In the rows, 128 means zero.
Named turns come first, each shown by rows before and after it. Which turns, in which order, take the first row of each pair that follows to the second? Write the first one first, as in the answered first pair.
z144:
[132  96 102 102 171 155 119 115 122 138 126 153  95 163 109 131 101 117
 158 145 116 148 116 115 126 150 127 104 125  98] |-> [132  92 103 104 171 153 124 121 118 141 126 155  96 156 108 133 109 113
 155 139 115 145 111 112 130 160 121  99 128  97]
[143 125 133 114 143 114 109 107 113 147 107 156 139 122 144 163 139  89
 142 143 110 146 162 108 138 194 113 101 117 115] |-> [124 100 116 154 136 128 154 142 121 159 111 176 156 108 126 142 138 111
 116 122 140 116 114 119 141 182  96  87 131 102]
[149 168 127 143 121 126 149  93 129 123 133 113 109 118 124 164 159 133
 135 110 131 146 142 125 114 163 112 106 157 128] |-> [136 156 115 162 119 138 171 111 135 128 132 124 118 114 112 146 152 148
 123 103 148 130 116 131 113 148 106 102 165 125]
z271:
[160 144 167 158 151 141 154 118 126 140 147 101 107  97 137 130 163 138
  89 134 129 143 103 135 115 138 134 126 162 124] |-> [166 150 164 151 159 138 137  94 120 129 141  97  98 113 123 122 145 145
 105 163 119 151 110 140 117 116 153 128 144 127]
[110 143 116  82 121 118  83 108 127 103 106 117 124 160 141 126  92 114
 153 126 113 127 166 126 119  98 137 154 108 148] |-> [ 92 121 118 106 105 131 128 165 138 130 116 124 150 128 165 132 130 112
 117  61 144  94 127 119 119 136  96 147 151 136]
[107 146 131  98 113 149  69 108 162 111 103 106 122 162 189 133 109 127
 153 121 164 142 155 132  86 111 116 178 152 156] |-> [ 95 132 129 121 105 159 104 142 171 120 112 112 134 147 192 119 116 141
 129  93 188 121 119 138  87 114 100 173 173 152]
[140 139 111 100 136 131 125  99 125 145  97 152 159 136 145 171 116 109
 141 120 138 118 161  99  97 165 116 132 129 123] |-> [124 122 102 147 134 147 167 124 136 144 102 163 166 134 121 130 102 151
 119 117 166  94 108 117  98 124 115 129 138 114]
z916:
[105 149 105 114 120 134 120 130 139 140 105 150 123 124 125 143 104 103
 114 127 134 130 171 110  95 130  92 142 114 114] |-> [ 89 135 102 108 102 127 110 160 138 125 117 138 123 128 123 132 114 105
 119 111 141 127 147 113 113 116  79 143 110 126]
[112 138 114 137 126 145 126 115 141 116 116 135 132 150 118  98  80 159
 132 147 136 116 134 147 105  67 154 141 107 126] |-> [111 137 132 134 109 141 127 138 147 101 136 110 125 149 140  93 104 166
 129 127 143 113 110 148 115  66 149 155 122 136]
[139 141 157 170 120 138 132  82 128 143 134 153 109  94 101 148 122 133
 131 133  72 110 171 130 152 149 142 126 106 103] |-> [112 112 127 160  97 130 117 122 119 129 132 150 118 108  74 127 112 135
 143 124  80 100 138 135 183 118 122 119  78 116]
z737:
[125 144 150 128 121 145 141 118 143 137 143 119 133 117 148 137 150 138
 145 113 135 140 140 122 106 140 135 123 150 139] |-> [110 140 134 124 116 154 136 115 149 134 127 126 138 130 141 125 124 144
 150 118 143 133 147 128  94 113 142 130 137 139]
[130 127 145 152 117 125 142 155 137  94 168 101 122 130 148  93 149 174
 122 124 139 124  88 140 147  95 138 144 146 132] |-> [ 95 109 110 141 105 134 139 178 138 110 145 120 146 137 138  94 132 160
 119  97 155 106  94 133 143  88 119 138 134 129]
[134 179 131 132 138 142 135 106 146 121 111 120 120 133 139 121 102 138
 123 143 127 129 153 135  79 131 172 136 138 107] |-> [106 155 107 119 126 142 140 144 137 149 100 141 148 120 137 139 116 110
 111  99 139 115 150 123  86 165 130 123 138 100]
[146 140 141 145 157 134 146 107 124 139 128 137 126 117 140 162 130  98
 122 125 127 136 163 101 130 210 106 137 140  99] |-> [145 154 130 146 162 148 132  76 136 113 113 135 112 150 129 130  79 130
 136 162 133 136 176 120 108 136 146 158 119 105]
z182:
[150 123 142 163 135 126 141 131 131 112 150 112 110 122 123 111 160 156
 114 144 128 139  95 131 147 115 136 131 132 140] |-> [148 144 144 120 128 131 103 110 141 112 133 103 111 137 163 131 150 136
 124 129 126 148 153 117 117 117 147 153 136 142]
[101 122 117 157 104 138 154 157 149 139 107 135 152 151 125  94 115 154
 124 127 158 101  96 148 131  82 127 147 136 140] |-> [ 98 142 114 118 101 141 121 137 157 135  88 125 152 166 151 113 105 134
 137 121 152 113 146 137 107  83 138 164 129 146]
[ 91 114 121 123 105 140 109 151 119 139 116 132 157 142 136 129 127 123
 128 123 140 128 122 123 110 133 120 133 111 128] |-> [ 91 108 118 132 105 136 116 156 114 140 121 135 156 140 125 123 126 125
 127 131 140 126 111 129 117 130 116 127 107 127]
[154 104 162 188 101 130 142 126 143  98 160  89 118 136 144  90 147 171
 144 178 153 142 117 117 146  90 157 126 149 166] |-> [149 125 160 146  95 134 107 108 150  95 140  78 120 154 173 109 137 150
 155 170 147 150 166 106 121  91 165 145 145 173]
Pairs:
(two turns a pair)
[100 147 121 122 117 140 125 155 138 129 103 125 149 153 149 141 142 132
 112  82 172 113 144 103 116 122 120 143 130 124] |-> [110 155 124 105 121 134 102 137 134 123  99 124 140 160 151 152 137 123
 125  97 159 126 166 100 116 125 128 143 119 128]	z271 then z271
[160 130 183 172 153 124 171 129 132 115 176  96 100 110 126 103 142 155
 105 146 119 153  96 136 125 146 134 138 153 143] |-> [165 129 182 169 155 117 170 128 124 121 177 100 100 106 118 114 151 145
 104 146 112 156 100 136 134 165 127 129 148 140]	z271 then z144
[158 198  74  64 140 170  73 131 184 130  84  96 145 150 119 131  81 132
 102 134 175 164 167 136 112  84 206 172 136 130] |-> [140 181  54  71 142 179 105 154 183 180  70 131 179 122 122 159  98 104
  76  94 186 145 174 119 103 140 166 151 154 107]	z271 then z916
[117 114  93 120 157 146 120 108 141 145 110 130 148 125 145 132  96 123
 113 105 144 121 137 119  99 109 125 145 111  91] |-> [143 129 117 129 169 142 118  84 142 127 124 112 128 129 149 122  98 141
 118 133 134 137 137 125  95 100 148 153 117  95]	z737 then z737
[135 152 132 110 125  93 122 122 111 142 125 126 110 134 126 191 149  91
 150 152  90 159 150  92 157 184 114 113 135 124] |-> [106 145 106 164 118 134 158 132 145 115 114 134 108 164 105 109  78 169
 134 169 143 120  96 131 129  67 151 134 133 118]	z271 then z144
[124 117 116 154 133 119 153 132 142 139 131 145 138 124 116 114 120 135
 131 134 142 113  95 150 130 110 122 128 131 126] |-> [131 135 127 110 129 112 120 120 141 142 123 130 138 123 152 151 140 100
 139 112 128 129 143 128 117 150 118 140 140 131]	z144 then z271
[130 127 144 137 109 123 145 142 138 120 160 137 112 101 128 122 160 149
 147 146 121 121  83 157 161 123 139 128 155 128] |-> [143 159 145 114 129 131 125  94 148 131 136 145 113 109 149 148 141 129
 154 160 104 134 151 144 121 142 161 136 157 118]	z916 then z182
[113 126 118 146 135 148 134 112 110 149  88 132 136 142 107 130  91 117
 132 143 131 135 136 129 116 108 134 121 104 116] |-> [113 125 135 110 111 131  97 136 105 121 106  98 126 149 130 138 120 104
 148 121 125 149 133 125 138 110 123 138 103 139]	z916 then z271
[132 146 129 104 143 144 121 101 144 137 109 131 136 140 163 146 115 117
 125 124 125 123 190 121  94 127 150 137 143 124] |-> [112 111  93 101 141 127 125 126 120 155 101 157 154 135 114 150 112  94
 127 122 117 115 172 119 128 141 117 104 115 123]	z144 then z916
[123 126 109 119 136 127 125 136 118 148 119 148 141 133 103 149 121 107
 132 132 119 111 133 120 127 156 114 125 116 126] |-> [145 133 139 146 136 130 146 138 125 140 143 137 128 120 116 142 145 127
 120 132 125 112 105 126 128 164 123 127 142 125]	z737 then z271
[120 147 144 111 118 125 120 127 154 123 117 112 136 126 152 137 128 128
 115 112 144 126 142 116 111 116 145 145 141 127] |-> [119 141 145 113 114 122 127 135 150 132 119 113 142 117 150 141 138 121
 107 102 143 122 135 114 119 131 132 139 146 129]	z737 then z144
[114 119 180 111 116  71 119 148 173 112 141 111 136 149 106 111 187 141
 124  83 130 159  89 140 129  98  91 126 117 185] |-> [ 99 113 156  96 113  73 107 149 166 115 121 122 148 159  89 107 164 133
 133  85 133 155 101 140 126  81  89 123  95 186]	z271 then z737
[128 131 149 114 132 126 122 107 123 121 127 143 134 134 126 139 125 116
 124 141 125 121 149 138 132 141 139 135 116 128] |-> [116 115 143 113 117 123 127 136 122 124 131 143 142 131 123 133 132 116
 119 119 135 110 128 139 144 142 118 131 116 132]	z916 then z271
[154 137 130 114 159 130 123  92 133 144 117 128 120 118 126 144 119 105
 136 152 100 145 160 129  93 180 152 116 121 126] |-> [133 116 101 146 156 142 147 108 135 146 114 150 130 126  85 106  87 133
 127 162 120 122 123 148 101 133 149 106 108 118]	z182 then z737
[126 114 110  96 138 112 118 118 111 165 107 160 156 112 124 167 129  80
 121 118 106 131 166 104 127 179  92 109 109 120] |-> [135 102 101 154 152 117 150 110 108 144 122 167 136 122  71 110  96 138
 121 174 113 123 105 138 150 109 121  99  90 117]	z182 then z271
[ 88 103  84 141 115 140 152 153 133 139 120 150 158 130 103 108 111 129
 114 100 152  99  97 139 124 103 101 121 116 117] |-> [ 93 108  94 113 111 131 136 152 126 151 116 144 167 118 133 146 141  93
 116  75 140 110 124 120 122 153  83 120 128 120]	z271 then z271
[ 73  97  92  99  99 117 108 142 121 110 134 141 103 158  69 121 112 115
 149 128 124 157 112 135 145 106 134 129 100 145] |-> [110 137 145 145 126 152 169 112 160 139 144 146 106 119 140 142 141 131
  99 102 143 143 127 125  80 163 157 147 189 114]	z182 then z916
[130 118 131  51 106 122  57 140 112  89  93  94 147 129 121 170 128  74
 170 117 114 144 178 104 128 131 108 154 105 177] |-> [117  76 107 145 112 137 135 178 114  86 113 123 153 123  49  94 100 144
 140 144 150 104  68 144 158  64 108 129 100 161]	z144 then z271
[129 145 119  79 130 136  96  86 137 116  87 124 144 157 152 142  95 108
 142 125 108 150 188 126 111 141 132 136  78 138] |-> [137 127 146  77 110 110  98 132 120 105 128  96 138 134 159 149 157 102
 141  97  99 158 140 123 161 178  99 127  89 156]	z916 then z737
[154  87 127 113 123 144 124 156 115 129 126 153 138 123 118 181 121 107
 139 124 123 138 132 106 165 163 133 142 108 118] |-> [165  94 144 132 121 151 144 164 127 126 141 144 132 112 140 170 139 123
 124 112 136 133 115 112 156 169 138 149 135 118]	z737 then z271
[110 126 132 181 123 165 189 127 133 135 138 140 119 156 147  87  96 174
 119 149 171  90 100 152 109  82 144 127 137 106] |-> [137 144 132 131 140 129 124  73 101 123 128 136  98 175 119 115  84 137
 167 207 116 136 159 140 129  94 162 118  85 122]	z737 then z271
[110 138 107 145  91 139 160 137 157 125 118 150 176 117 150 110  98 176
 141 130 182 140 105  99 157 110 135 135 124 119] |-> [119 150 111  99  86 119 107 121 143 108 118 133 163 133 156 132 101 150
 172 144 154 168 142  87 168 115 139 140  94 138]	z271 then z916
[126 142 145 160 115 123 128  97 111  99 147 106 110 127 164 147 169 119
 112 109 131 151 113 151 127 165 121 119 143 115] |-> [113 132 114 179 133 133 155  87 107 130 124 147 130 124 130 142 140 116
  99 120 137 136 118 155 117 164 116  94 131  93]	z916 then z271
[ 93 108 136 127 106 131 110 156 100 118 129 110 136 173 167 100 119 155
 105  66 172 111 100 156  77  94 179 160 143 134] |-> [ 96 108 138  85 107 106  79 154  78 139 124 108 145 159 175 149 152 100
 117  51 143 130 138 131  94 162 150 143 136 137]	z271 then z737
[106 135 146 138 125 103 109 113 106 128 120 134 106  85 142 145 131 128
 154  95  72 140 144 147 176 175 120  91 111 154] |-> [102 132 128 153 133 109 113 103 106 117 113 145 103 103 112 116  93 149
 158 127  77 135 133 160 178 128 136  88  92 156]	z144 then z271
[156 159 160 126 156 122 122  69 129 124 123 109  95 146 146 130 111 144
 129 159 129 157 161 115 121 125 185 140 139 121] |-> [166 140 163 160 161 110 146  84 109 131 146 118  91 129 113 121 131 149
 121 174 117 159 118 122 154 139 170 115 132 119]	z182 then z144
[150 133 130 117 135 129 116 113 114 126 122 138 100 144 110 133  96 141
 158 159 115 143 144 141 129  98 163 129  97 138] |-> [149 115 135 108 124 112 110 138  96 134 139 132 105 129 104 151 131 119
 159 140 105 149 129 128 161 139 131 114  94 148]	z144 then z916
[152 155 164 148 150 130 123  91 141 126 149 119 115 137 134 121 136 155
 119 147 121 127 135 138 119  98 149 151 150 139] |-> [154 145 148 125 158 111 103  82 117 140 138 136 121 136 106 142 138 120
 134 162  94 140 154 132 139 125 132 132 121 139]	z916 then z144
[109 111 113 121 137 122 129 150 120 136 141 134 147 123 137 121 149 138
 109  99 138 117 103 119 147 135 104 136 125 117] |-> [127 124 121 104 146 107  99 113 105 122 142 124 128 138 123 127 138 133
 134 144 108 143 127 118 153 126 126 136  98 127]	z271 then z144
[125 134 125 119 114 114 113 123 115 124 134 120 151 128 104 120 145 121
 163 150  89 147 123 120 144 148  94 115 106 129] |-> [124 147 133 102 110 124 102 117 127 122 128 112 153 131 136 132 149 114
 161 133  95 145 148 113 121 153 100 129 122 130]	z182 then z182
[133 147 117 130 119 142 146 103 136 120 107 125 123 150 122 123  93 150
 143 135 151 125 133 131  98 104 155 150 123 124] |-> [131 132 124 141 110 138 156 127 134 109 121 117 122 145 116 107 107 162
 140 128 157 121  98 138 118  99 147 145 125 130]	z182 then z916
[ 87 137 106 104 149 164 137 185 141 119 143  94  87 172 159 126 134 127
 139 107  82 127 125 153 134  96 101 151 110 145] |-> [114 154 133 121 167 170 160 168 148 136 154  99  89 150 181 148 158 122
 124 104  76 132 138 144 118 142 105 147 141 129]	z916 then z144
[156 139 170 137 149 106 112 115 118 111 138 134 112 121 116 132 153 119
 131 147 103 142 123 122 164 154 119 117 133 123] |-> [158 137 165 149 151 106 116 114 121 105 137 135 108 129 106 116 139 133
 129 159 107 138 112 127 165 133 129 118 127 121]	z271 then z271
[120 161 114  99 136 107  92  79  91 147 115 124 105 156  95 130 110 136
 155 190 119 139 180 107 144  94 189 103 106 141] |-> [147 181 164 141 137 125 130  80 119 131 144  94  86 137 147 119 143 177
 130 171 138 130 149 116 121  98 210 128 167 134]	z271 then z737
[138  91  97 166 155  82 159 120 111 176 123 127 129 120 113 152 119 112
 111 146 109 139 124 131 147 170 118  93 138 118] |-> [148 101 113 173 147  76 139 114 116 128 143  93 101 141 109 117 109 150
 129 175 108 147  96 150 159 110 149 116 128 140]	z916 then z737
[132 113 109 118 114 114 105 131 109 114 135 121 115 145  99 115 121 126
 137 145 121 142 108 137 155 101 119 134 105 145] |-> [148 133 139 114 115 114 102 121 118 102 153  98 103 139 133 126 144 128
 135 139 118 152 114 130 145 118 129 148 128 149]	z916 then z182
[103 110 102 102 121 177 129 175 145 147 111 149 137 129 117 155 109 127
 139  64 153 113 129 119 130 130  96 158 157 166] |-> [112 128 109  75 126 171  97 150 142 132 105 135 123 144 129 166  99 120
 158  81 133 132 163 113 123 124 113 172 147 177]	z144 then z144
[125 140 107 158 149 131 135 135 130 116 144 122 117 123  90  91 123 141
 109 138 125 148 146 133 139 125 132 120 122 104] |-> [134 139 117 149 148 124 132 140 126 123 151 117 121 107 104 113 148 120
 107 123 116 153 154 126 142 163 122 118 132 103]	z271 then z182
[100 121 130 121 149 143 147 143 146 154 126 124 151 155 119 155 151  93
 166 107 117 142 185 112 166 169 123 108  99 139] |-> [112 123 157 164 148 157 186 158 162 146 154 112 145 136 138 136 171 126
 140  95 138 128 142 123 162 164 129 117 138 135]	z737 then z271
[102 113 111  84 111 111  94 149 105 113 132 115 129 149 100 130 130 100
 152 131 112 135 129 125 164 119 102 102  81 145] |-> [111 124 116  87 117 113  91 135 109 104 135 108 117 156  98 120 121 114
 157 148 110 139 129 131 160  98 119 109  76 147]	z737 then z737
[138 126 121 117 143 121 105 106 113 137 123 137 119 129  98 136 126 103
 148 159 106 155 150 129 138 133 128 116 106 133] |-> [107 111 107 152 128 150 146 142 138 144 118 149 140 126 105 105 110 136
 118 124 153 116 113 142 119 100 121 124 130 122]	z271 then z144
[128 116 120 154 145 134 138 106 133 132 129 135 109 118 131 122 105 143
 130 134 125 124 125 136 119 105 147 142 131 127] |-> [142 117 137 159 147 125 146 107 130 135 144 129 104 104 136 133 128 137
 127 130 120 129 119 133 130 130 140 138 141 128]	z737 then z737
[116 100 101 116 122  99 116 171  97 115 138 129 116 123  64 127 115 127
 147 160 109 127  81 124 183 139 105  85  88 141] |-> [136 111 129 106 122  94 112 165  98 119 154 112 113 107  94 156 153 110
 145 144  99 138  96 110 182 186  98  88 114 139]	z737 then z271
[144 142 155 132 118 110 121 145 123 108 159 119 122 106 162 114 171 166
 147 141 129 143  99 136 147 137 127 123 134 137] |-> [102 138 106  88 104 118  84 144 128 115 111 136 144 135 158 118 123 141
 165 127 137 134 147 129 124 104 123 133 103 139]	z182 then z737
[126 135 149 147 123 146 164 125 159  98 142 118 127 132 173 115 143 144
 105 116 144 113 130 115 114 114 131 129 142 137] |-> [128 118 136 164 132 134 172 128 141  98 147 133 121 130 124 101 137 151
 111 144 135 116 101 125 143 102 126 109 119 137]	z182 then z182
[120 130 136 141 162 118 100 143 134 152 124 146 107 113 128 154  56 126
  97 148 127 149 125 137 159 127 123 147 116 119] |-> [117 124 146 139 147 112  97 166 134 142 140 128 103 111 138 151  79 130
  97 130 132 150 103 137 174 129 114 151 125 129]	z916 then z737
[141 114 134 191 162 118 152 153 104 153 120 105 115 103 138 125 154 132
  89 132  96 116 121 102 121 177 144 132 160 106] |-> [119 135 109 148 154 133 106 124 123 137  83 102 118 143 154 121  99 129
 113 139 103 122 184 103  80 125 174 162 139 113]	z144 then z182
[128 123 128 151 153 144 171 122 145 143 120 161 137 133 129 141 131 135
 103 131 128 111 128 122 104 146 125 118 142  80] |-> [127 125 131 140 150 143 164 123 146 146 118 160 138 129 136 151 139 125
 102 124 126 112 137 118 103 156 121 117 142  80]	z144 then z737
[111 126 146  99 104 120  37 139 135 127 158 125 122 162 182 164 116 133
 141 114 115 138 170 150 124 163 181 143 155 135] |-> [ 99 102 135 109  98 117  59 171 129 150 162 141 139 143 175 173 138 117
 125  83 122 124 145 144 140 197 146 126 163 127]	z737 then z144
[163 155 156 175 166 141 168 103 128 118 176 129  99 123  97  86 108 180
 109 185 136 130  81 150 130  79 172 125 131 127] |-> [156 137 163 156 156 131 185 142 116 166 182 140 130  76 131 148 177 118
  84 110 130 124  93 119 142 197 109 100 167 117]	z271 then z144
[119 104 127 140 159 135 152 183 120 133 162 116 116  65  75 137 148  70
 126 105 102 156  59 107 154 157 124 143  75 116] |-> [121 107 134 164 162 144 169 180 132 123 167 114 108  67  75 113 138  95
 118 114 117 149  41 119 146 131 140 150  85 112]	z144 then z737
[172 135 156 130 133 142 160 118 125 157 135 142 116 107 167 158 156 106
 111 133 122 131 124 107 123 215 133 105 159 126] |-> [153 135 125 161 139 161 166  98 140 132 117 154 109 145 124  93  77 162
 121 181 143 116 103 142 109 102 178 117 129 122]	z737 then z182
[123 126 116 133 149 115 132 103 102 153 121 159 137 117  85 134 122 104
 130 145 107 133 127  97 145 150 118  97 101 110] |-> [114 125 107 139 148 127 136  99 112 146 111 163 137 131  81 117  95 122
 130 152 120 126 126 109 132 113 135 104  92 109]	z144 then z144
[132 122 131 136 113 102 113 139 117 132 146 120 130 116 101 140 153 118
 125 138 117 129 106 143 163 143 110 119 116 140] |-> [143 141 151 139 112 112 109 125 137 111 153  99 115 129 124 126 145 143
 127 145 123 131 108 152 145 117 141 143 127 146]	z737 then z916
[117 129 100 144 149 143 131 111 133 123 108 151 135 139 117 116 101 148
 125 142 134 124 139 135 110  99 141 128 114 118] |-> [121 122 118 143 139 136 147 140 134 142 121 146 147 111 149 140 146 130
 107  96 138 118 132 121 114 156 110 123 144 116]	z144 then z271
[125 128 111 138 138 122 133 119 111 138 135 147 121 128 109 124 112 144
 125 148 138 131 116 128 119 102 126 114 120 128] |-> [139 132 127 146 142 117 136 114 108 134 145 139 112 120 112 127 128 145
 124 151 131 137 110 127 123 113 129 113 126 130]	z737 then z737
